One turn or mirror swaps these rows in pairs. Which row does each one swap with?
The rows were stretched afterwards, more along some directions than others.
vuru: [ 23  22   7  13 -18  13 -41  -5  -9  16 -26  -1  -6  14 -18 -15   4]
tam: [ 24  61 -38 -27 -56  37 -34   1 -18  14 -13 -27  -7   7 -40 -37  28]
raz: [ 36  28  -2  17 -36  33 -34  -3 -19  -3 -18 -12  -8  13  -6 -25  20]
gole: [ 24  31   9  14 -27  31 -18   3 -15  -3 -12  -9  -4  25 -22 -22  21]
tizo: [ 37  25  12   7 -16  12 -28   4  -8   4 -24  -5   0  14   0 -21  10]
guti: [ 35  26  -2  14 -31  15 -45  -6 -12   8 -35  -4 -14  12  -2 -23   3]
tumaz: [ 24  42 -11 -32 -17 -10 -25  -5 -17   2 -35 -30  10  34 -24 -26  21]
neruz: [ 15  35 -26 -30 -38  16 -19   2  -3  18  -2 -18 -15   6 -42 -30  23]
Didu: [ 17  29  13  21 -17  21 -15   1 -24   3  -9  -5   0  29 -20 -18  18]
bip: [  2  32 -31 -25 -43  22 -16  -4 -17  20  -7 -20 -15  10 -37 -33  22]
Sil: [ 16  49 -15 -20 -44  14 -32   5 -27  17 -13 -17 -20  20 -35 -31  19]
far: [ 13  55 -33 -29 -45  23 -35   3 -10  23 -14 -23  -9   7 -37 -27  14]
fesi: [  7   8   5  21 -11  21  -6  -1 -20   8  -7  -9  -3  26 -18  -9  16]
piz: [ 11  55 -15 -17 -42  15 -23   4 -29  20  -7 -17  -9  26 -36 -33  21]
rapa: [ 12  46 -20 -17 -25   5 -21 -11 -34  -2 -37 -34   0  44 -25 -29  19]
mabi: [ 33  55 -37 -27 -53  20 -41  -1 -21   9 -21 -23 -18  13 -17 -41  23]
tisas: [ 11  40 -10 -36 -31   5 -10  15  -3  17  -2 -22   1  11 -33 -25  20]
vizer: [ 15  28 -25 -27 -38  13 -26   9 -11  23   6 -20  -8   6 -45 -30  27]
susus: [  4  50  -7 -28 -17  -1 -17 -12 -31  -4 -38 -28   3  39  -9 -22  20]
Guf: [ 13  50 -13 -24 -22  -2 -10 -17 -21   0 -33 -30   6  30 -25 -14  24]
rosud: [ 15  22  -6   1 -42  19 -11  -2  -5  -4 -22 -38  -3  16  12 -29   8]
fizur: [ 21  48  -7 -23 -23  -4 -16 -11 -25  -6 -28 -40   2  50 -24 -23  29]
zodum: [  9  40 -25 -19 -40  19 -15  -5 -23  24  -4 -22 -10  26 -43 -38  29]
Modip: [ 24  43   4   3 -36  -3 -27 -26  -4   1 -46 -30 -13  25   5 -28  11]
Zega: [  9  36  10  -6 -33   0 -28 -16  -7   4 -35 -35 -12  24   4 -27   8]
veb: [ 16   4  10  11 -10  14 -18   1  -6   9  -9   2  -8  12 -25  -8  16]
Rizuf: [ 42  47   6   7 -51  15 -13   4  -3  -9 -24 -47   3  16   3 -38  11]
vumu: [ 28  -1   0   9  -7   5 -19   3   6   1  -9  -5  -6  10  -9 -18  10]
noba: [ 16  41   0  11 -52  16 -36 -18 -25   4 -37 -39 -15  33  -9 -39   9]
nezo: [ 35  55  -6 -25 -30 -10 -19   8 -26   4 -31 -31  15  37 -23 -32  28]
Tutap: [  7  35  -2 -28  -5 -12 -10 -11 -16  -4 -35 -25   9  35 -11 -13  13]
Kek: [ 25  35  10   8 -36  -2 -29 -15 -13  -7 -35 -44 -20  37   7 -25  11]
Feko: [ 18  23 -13 -25 -14  -4 -14  -8 -26   3 -24 -25   3  31 -24 -36  30]
zevol: [ 22  13  14  13 -14  19 -27   7  -8   8  -8  -6  -5  20 -13 -13  12]
levu: [ 23  61 -23 -32 -52  28 -24  15 -12  16  -8 -27   2   7 -22 -30  22]
disen: [ 15  40 -23 -31 -33  15 -27  11 -12  19  -2 -22 -11  15 -32 -27  18]
Zup: [ 29  50   8  13 -44  13 -40  -6 -18   0 -43 -40  -7  28  19 -30   2]
Kezi: [ 28  69 -17 -30 -35   5 -27  -4 -30   2 -37 -38  15  40 -16 -33  18]
fol: [ 21   8  25   5  -3   1  -9   9   2   4 -10  -5   4  14 -13 -12  10]
Lakap: [ 13  41  13   1 -37   7 -27 -19 -17  -5 -42 -31  -9  29  14 -31   5]
Bas: [ 11   2   3  13 -10  19 -11 -10 -13   5 -16  -1  -6  18 -21 -19  19]
Bof: [ 25  35   2   1 -44   7 -32  -6   0  -1 -34 -44 -10  15  10 -28   1]

Swapped with veb: neruz
Swapped with nezo: Rizuf
Swapped with Tutap: Zega
Swapped with Kek: fizur

